In the data rows, 128 means zero.
Here are some points, each followed by its number:
[154 134 144 135 143 110 140 121  96 108 127 137 107 125  91  81 179 140
 108 115  92 154 191 128] 0
[112 134 133 144 126 115 188 128 151 162 207 123 145 163 182 171 180 183
 100 159  84 145 141 165] 1
[128 177 160 162 143 143 161 128 114 146 148  80  80 130  96  96 179 177
  94 148  62 112 145 144] 2
[128 119 123 145 126 146 161 107 151 157 186 153 161 126 166 155 111  93
  67  80 120  92 124 134] 3
[ 73  98 101  66 127 146 113  80  88 125 142  95 122  61  96  87 141 171
 132 117 130 119 177 100] 4
[111 124 128 148 128 138 194 170 129 167 154 116 101 145  80  91 115 124
  88 116 125 154 117 127] 5
[128 177 193 178 143 159 177 193 195 146 132 145  97 146 112 113 146  96
  78  99  78 145 177 112] 6
[161 226 209 178 160 143 161 161 162 113  99  96  80 130  80  80 130  79
  45  66  45 112 177 128] 7
[144 194 160 129 111 126 112 112 130 130 148 178 178 211 161 145 179 128
  94 115  94 161 210 144] 8
[171 157 133 129 121 131 133 118 152 146 136 132 123 105 118 162 104  85
 125 109 125  92 140 144] 9
[177 161 127  97  78 159 145 161 146 146 132 112  97 146 145 145 162 144
  78  99 159 145 226 193] 10
[119 140 112 124 111 154 119 140 130 157 137 123 122 157 124 183 136 129
 157 162 164 123 183 192] 11
[165 138 147 134 106 122 118  97 126 147 165 158 145 156 176 156 122 195
 130 114 143 133 129 161] 12
[140 113 138 144 133 127 160 138 136 124 153 160 123  97 140 131 134 101
 110  88 101 128 162 115] 13
[128  96 111 145 143 175 161  96 162 162 180 194 178  97 177 178  65  47
  61  34 143  63 112 128] 14
[177 128 127 129 127 143 145 112 146 146 148 161 129  65 112 162  81  79
 143 115 159  63 128 144] 15
[144  63  62 113  95 126 145  96 146 130 164 178 162  48 129 145  81  63
 126  99 176  79 112 144] 16
[129 123 122 150 126 121 153  93 151 151 184 135 134 106 171 188 139 148
 111 136 113 121 118 160] 17
[135 139 144 141 138 100 113 100 126 158 155 109 173 128 140 152 139 121
 107 142  97 117 118 129] 18
[128 133 111 140 138 143 108 137 125 146 128 135 120  85 103 146 117 116
 159 136 164 100 154 154] 19
[122  76 127 103 112 139 125 134 111 126 137  75 102  95 102 105  98 160
 107 137 137 132 107 140] 20
[ 95 112  95 145 127 126 145  79  81 113 132 145 113  16 112 178 146 144
 175 164 143  96 128  95] 21
[ 79  96  79 113 111 110 129  63  97 146 148 145  97  65 112 178 130 177
 143 148 143 128 177 128] 22
[112 145 144 162 143 175 161 112 130 162 164 161 129  97 161 210 179 210
 175 148 127 128 177 144] 23
[121 127 148 172 127 104 130 138 129 124 122 150 140 129 134 151 185 109
 115 152  88 123 123 107] 24
[116 123 138 114 116 109 118 121 102  98 143  97 103 103  97  50 135 165
 114  99  87 107 112 112] 25
[127 111 122 161 139 126 156 181 173 140 149 154 135 130 135 141 125  86
  99 147  93 127 117 113] 26
[ 92 107 107 136 139 116 114 106  93 109  74  81  98 144 102 134  72 102
  77 125  71 128  76 149] 27
[106 117 101 129 122  83 124 100 157 125 117 128 129 103 140 146 131  92
  72 131  93 112 106 119] 28
[ 95 112 111 129 127  94 145  79 179 162 213 145 178 130 177 194 130 112
  61  66   0  79  63 112] 29
[ 95 112 144 145 176 143 177 112 195 195 246 178 178 130 161 145 113 144
  94 148  62 112  96 128] 30
New points follow, each followed by the numbers of its five nearest points above by angle, nearest first.
[132 139 110 119 149 165 123 113 135 113 114 123 130 126 161 194 119 112
 128 134 155 123 182 209] -> 11 10 19 23 9
[119 124 138 157 182 154 172 129 195 149 188 160 149 136 144 145 102 116
 111 171  85 129  96 122] -> 30 26 29 17 3
[ 96 112  96 103 117 132 124 156 141  88  90  98 124 162 166 140 109 111
 152 143 115 124  97 137] -> 27 28 20 26 11
[177 128 144 129 143 110 129 144 114 113 115 178 113 114  80  64 179 128
 143 115 127 177 226 128] -> 0 13 10 8 6
[128  47 127  80  95 110  96 128  65  97 132  64  97 130  96  48  81 177
  78 131 143 161  96 128] -> 20 25 4 27 5
[144 128 144 145 111  94 112 177 162 195 132 161 129 146 112 145 113  96
 126 115 127 128  79 144] -> 26 9 5 30 6
[ 96 101 102  98 117 115 112 127 118  93  90 110 124 151 149 134  97 117
 152 108 132 118  85 143] -> 27 20 28 16 25
[186 149 133 165 158 147 139 160 199 130 148 170 149 166 150 171 141 109
 137 157 110 149 101 134] -> 26 30 6 24 1
[101 124 101 151 110 109 145  79  98 125 137 145 136  51 130 184 129 139
 181 170 126 102 117  90] -> 21 22 23 17 16
[112 145 111 162 176 175 129 128  97 113  83  80 145 179 145 194 130 128
 192 197 208 145 177 193] -> 11 19 23 10 22
[112 145 144 129 143  94  96 112  97 146 132  80 162 162 129 129 162 144
  78 148  45 128 112 112] -> 18 2 24 29 27
[133 188 143 123 117 121 101 123 141 118 131 149 161 182 150 134 150 105
 111 127  83 144 181 133] -> 8 6 7 10 18
[ 79  96  95 145  95 143 129 161 162 211  99 129  97 130  96 210 130 144
 126 148 159 128 128 161] -> 11 19 22 23 17
[126 127 147 165 143 126 160 143 114  98 136 156 131 111 141 125 135  92
 128  83 101 139 142 123] -> 13 6 7 24 26
[ 79 112 176 162 192 175 177 144 130 146 180 145 178 130 161  96 195 177
 110  83  94 112 128  79] -> 30 1 23 13 6
[177 194 127  32 160 110  96  47 146 130 115 129 129 211  96  31  97 161
 159  83 143 161  96  63] -> 25 4 0 8 12
[113 124 118 157 127 121 133 108 104 119 120 151 124  62 118 166 152 116
 158 164 126 107 128  95] -> 21 22 24 19 23
[112 145 127  48 127 175 112  96  65 130 132  64 129 114 129  96 179 193
 126 115 143  96 177 128] -> 4 25 20 2 10
[ 63  85  68  92 127 142 111 143 123 129  76  74 122 179 138 177  85  90
 115 137 136 107  99 161] -> 27 11 28 20 16
[149  97 144 118 117 116 123 134 114 102 153 132 122  87 101  57 119 146
 132 109 131 106  80 101] -> 25 20 4 16 5
[101  97 133 120 112 154 133 134 107 124 119  91  91 158 102 131 156 192
 126 170 149 129 114 141] -> 20 2 11 4 22
[ 79 128  95 113 127 110  80 144 114 113  66 129 129 179 145 113  97 128
 159 115 159 161 128 128] -> 27 11 4 8 19
[115 127  84  70  96 132  86 140  98  87 115 131  87  97  85  63 150 159
 152 118 173 137 207 132] -> 4 0 25 22 10
[140 127 122 160 105 110 133 132 106  95  83  74  86 125 109 144 131  66
 110 136 106 118  79  70] -> 27 28 24 7 25
[ 63  80  62  80 127 159 129 161 146 146  99  80 145 179 161 194 113  96
 126 131 159  96 128 161] -> 11 27 14 16 3
[144 159 137 118  99 115 107 123 130 136 154 195 166 177 138 111 144 111
  94 104 111 155 175 133] -> 8 10 12 0 13
[ 96  75 106  60 127 181 113  86  59 102 142 101 122  55  96  70 147 189
 132 106 165 102 183 129] -> 4 20 22 25 21
[112 128  95 129 111  77 112 112 162 113  83 145 129  97 129 129 113  63
  78 131 110 112 112  95] -> 28 27 16 26 29
[144 128 111 145 160 143 129 112 162  65  66 129 129 162 112 145  81  63
 126 197 127 161  96 128] -> 27 26 28 24 9
[ 95 114 101 107 134 143 107 132 114 114 102 130 126 135 131 115  82 108
 112  93 105 116  85 122] -> 27 28 14 25 29
[136  91 118 130 122 131 124 138 114  97  91 112 109 129 108  97  82  79
  89 116 116 156 108 145] -> 27 20 5 28 7
[131 107  68  75 132 132 108 121 135  87  99 112 127 189 149 128 124 134
 169 147 165 135 114 129] -> 11 27 20 4 16
[ 95 112  95  97 160 143 129 128 130 113 115 161 178 162 145 145 113 128
 192 148 176 177 177 193] -> 11 19 23 8 22
[ 79 112  79  80 111 126 112 144 130  65  66  64 113 162 177 145  97 128
 175 131 127 112  79 161] -> 27 20 11 28 25
[155 107 111 108 112 116 118  97  96  61  94  98 120 152 150 124 128 109
 110 121 109 123  68  94] -> 27 28 25 20 29
[138 146 144 147 121  98 139 134 126 141 128 153 131 168 131 125 146 117
 121 127 130 127 101 112] -> 24 8 26 6 18
[112 128 160 162 127 110 145 177 146 146  66 112  97 130  96 129  81  47
  61 115 110  79  47 128] -> 27 26 7 28 5
[112 128 127 145 143 126  80  79  97 146 132 112 162 114 161 210 130 112
 126 148 127  79  79  79] -> 18 21 29 28 17
[107 112 122 134 121 116 141 151 178 147 137 124 155 141 132 117  70  85
 125 141 138 135 107 134] -> 26 14 16 30 3
[120 144 174 128 126 136 111 118 118 124  82  75 102 131  96  91 129 160
 117 100 122  96  90 106] -> 25 2 27 7 20
[177 161 176 145  95 110 112  79  97 130 148 129 145 179 194 162 162 255
 159 131 143 145 112 161] -> 12 23 1 8 17
[144 128 127 178 127 126 145 210 179 146 132 178 129 130 112 129 113  63
 110 164 110 145 128  95] -> 26 6 24 5 13
[ 79  63  95  32 127 175  96  63  65 113 148 112 145  32  96  64 130 177
 126  83 159  96 177 112] -> 4 22 20 25 21
[144 145 160 129  95  94  96 161 130 179  99 112  80 179  80 145 130 177
 159 180 176 210 161 226] -> 11 10 12 19 8
[138 117 123 141 138 121 146 140 182 119 133 167 150 139 129 128  93  43
 110 114  78 118  82  63] -> 26 14 29 28 3
[161  47 144 162  95 143 161 144 114  97 132 129 129 114 112 129  81 144
 143 197 143 128  96 144] -> 20 16 21 15 26
